0: [ 91  81  86 117 138 144 126 160 181  97 120  83 129 168  89 135 183 120 150 116  96 146  90 111 174 120 124 179 185  80  82 136 162  81  94 131 139 142 171 144 114 179  97  77 171 175  86  86]
1: [149  84 118 145 162 137 165  99 152 182 159 116  73 153  78  83 180 124 126 185  91 153  85 139 113 156 142 197 139  78  86 167 178  82 111 114 139  85 162 170  90  85 143 110 101 145  77 110]
2: [110  74  92 167 148 123 166 170 140 156 155 125  75 126  69 106 130 112 135 177  87  83  74 108  99 162 156 196 129 114 135 142 158  84 162  98 145  91 143 170 105 112 124 101 129 168 128 108]
3: [ 59 204 162 183  70 110  70 154  72  85  63 163 174 185 181 189  61 166  66  90 144  93 131 190  95 200 154  54 115  92 193  73  57 194 176  78  78 150 100  80 179 200 118 154  88 179 173 201]
4: [ 90  80 162 172  75  89 119  98  84 107  82  83  86 119  74 166 127 201  68  77 177 171  76  71 126 173 144 154 164 130 178  61  67 189 188 188 117 125  96 161 149  77  94  95  74 188 161 134]
5: [174  75 145 112 118  74 182 109  99 175 147 151  58 115  98  91 122 110 177 183  84 148  95 144  69 117  82 174  75  86 157 115 157  89 151 152 136  65 119  88 104  66 175 193  77  71  89  81]
6: [ 68 146 139  96 182 166 113 179 169 171 160 150 163  83  70 110 185 190  62 121 113 171 105  78 107 151 180 194 156  55  91 182 147 168 159 171 172 170 167 173 109  74 136  68  67 186  97 179]
7: [ 90  81 107  78 164  77 129  93 108 101 120 128  84  98 139 133 162 139 173 147 144 186  91  77  95  98 142 173  92  96 166 151 129 162 112 172 164 116 106 170  96  79 167  99 105 112 125 138]
8: [134 155 127 111 148 148  97  87 153 120 118 163 184 120 159  94 128  75 179 136 120 130 148 162 119 143 151 103  93 159  95 164 142 114  98  80 110 141  97 173 161 117 107  90 172  92 155 163]
9: [165  93 152 174  78  92 112 112  64 108  65  84  61 182  93 176  92 203  84  98 191 142  92 126 165 169  88 126 137 181 188  59  68 164 186 182 127 115  87  95  74 148 117 115  85 185 176 106]
10: [ 89  91  79  89 144 177  97 153 184 114 163  95 159 167  78  88 193 160 148  92 115 153  91 109 173 147 170 187 177  71  62 164 161  77  97 180 118 167 178 151  94 136  92  67 160 175  96 125]
11: [143  87 142 175 111 112 128 107 112  75  84 138 165 122 169  92  74  80 174 172 144  82  73 166  86 160 106  97  79 191 187 147  73 113 156  72  99  95  76 165 175  76  96 156 174  98 179 154]
12: [177 178 121  77 153 175 126 121 169  96 182 106 193 113 180 156 160  65 162  66 104 116 199 117 189  65 142  59 185 147  59 145 182  92  76 155 135 181 171  79 150 192 105 150 188  73  93  82]
13: [189  76 150 155  95  71 185  88  81 188 125 109  51 141  68 147 122 106 190 183  81 107 140 165  78  94  69 168  77 144 127  68 178  80 158 119 145  58 107  93  85  81 160 193  88  74  84  71]
14: [ 69 158 101 168 187 168 122 183  76  87 171  77  99 121  62 168 167 199  59  75 184  88 111  76 175 145 187 186 182  64  98  94  71 147 189 196 178 183 167 149  72  81  78  71  76 188 163 193]
15: [ 97  66  80 173  60  69 164 139 151 131  78  92  67 182  67 145 115 173 175 147  90  83  70 172  74 190  69 174 110  93 170  63  79  79 185 115  80  64 124  90 165 142  94 174  84 166 135  74]

[187 170 148 102 144 185 139 171 164 129 189 164 186  73 183 131  76  63 157 117  99  71 186 117 166  65 132  64 106 200  90 177 184 120  75  85 128 174 134  82 150 176 140 179 183  75 159  79] 12 8 11
[169 172 131  79 171 189  78  86 174 175 159 191 199  95 162  70 155  90 151 141 163 154 160 117 140 148 182 182  85 182  70 197 183  96  84  73 109 183 110 195 132  97 135  59 172 164 182 160] 8 10 1
[182 182 145  72 162 187  80  75 175 147 182 190 209  72 187  74 104  62 178  83 163 143 187  90 154  80 178  81  84 199  66 193 186 130  73  74 107 189  97 190 174 103 109  70 189  86 188 130] 8 12 11
[ 64 175  80 181 138  95 160 196 100  97 158  62  65 101  88 196 135 165  82 186 126  67 105 183 171  92  83 146 118  88 193  88  94 167 108  96 183  97 159  68  65 190  99 182  84 152  69 187] 2 15 14
[155 138 103  72 149 173  93  96 183 173 186 185 200  64 125  81 165  72 176  96 107 138 176  86 119  86 180 161  74 182  69 186 187 163  83  86 148 180 102 191 155  94 117  68 168  94 168 150] 8 12 7
[ 81 102 157 181 172 134 129 147  89 100  91  92 141 100  74 152 128 161  81 132 148 115  82  94 128 162 174 175 146  91 169  92  81 173 176 115 157 143  91 185 147  82  89  77 113 173 153 182] 4 14 2
[192 175 180  96 186 186 133  76 168 104 161 135 189 158 200  81 139  57 162 155 107 172 182 129 184  66 104  68 185 180  72 195 191  73  59  78 104 165 167 110 171 152 160 165 194  74  83  69] 12 8 0
[179 173 169  88 172 175 120  92 148 148 163 182 193  88 175  91  92  69 149  96 126 151 183  97 133  84 156  86 134 179  79 182 180  97  84  79 122 172 117 175 174 115 141  96 178  89 171  90] 8 12 11
[ 67 186 116 134 148 112  92 186  89  97  83 155 100 158 153 179  84 177  72 116 138 105 147 169 104 170 142  85 109  69 181 133  74 171 168 130 149 153 137  75 104 183 158 136  75 168 153 187] 3 9 14
[187 103 167 106 184 179 136  96 160  93 157 178 198  77 190  70  86  63 165 152 157 123 152  87 146  74 161 138 111 196 117 196 172  90  82  68 118 180  86 189 177  78 147  88 190  82 178  83] 8 11 12
[172 181 127  72 146 187  73  78 172 136 175 189 209  76 175  80 111  78 174  71 174 139 184  93 156  94 179  81  82 197  66 185 173 143  84  91 101 191  93 190 168  98  96  63 183 116 193 158] 8 12 11
[117 131 163 123 142  82 156  83 140 142  81 105  88 175 167 119 151 139  90 170 103 188  90 108 122 155  80 176 179  74 163 159 153  89  93  84 110  83 160 161 163 134 169 149 113 168  81  79] 1 0 2
[145  82  91 157  93  82 181 190 146  90 170  78  88  68 160 180  86  80 150 169  95  68 159 140 140  66  72  89  94 184 192  97 146 161 103  81 171 107 104  72 105 178 146 194 135  75  84  79] 13 5 2
[158 161  88  95  84 169  92 115 173  82 182 131 184 115 182 129 101  65 186  78 102  78 173 166 164  92 147  55 111 187  77 113 131 132  81 167  91 165 148  70 159 182  92 173 187  70 142 132] 12 8 11
[108 119 141  84 157  78 133  90  97 141 108 158  82 126 161 112 130 127 168 161 123 182 104 112  79 134 110 151  84  85 162 157 118 135 117 145 146  86 114 139 118  78 172 155  88  90 115 146] 7 5 1
[ 72  82  76 141 117 171  85 193 113  64 108  96 169 153  77 120 124 211  60  59 198  77  77  76 158 177 174 169 173  89 165  99  54 134 198 202 117 193 147  86 100  72  79  69  69 197 196 162] 14 4 9
[ 79 119 112 156 106  81 161  98  93 152 156 103  81 131  74 153 141 120  96 139  86 149  89  91  92 172 159 183 156  75 135  87 125 142 162 127 133  87 156 175 139 121 122 127  95 163 102 161] 2 1 4
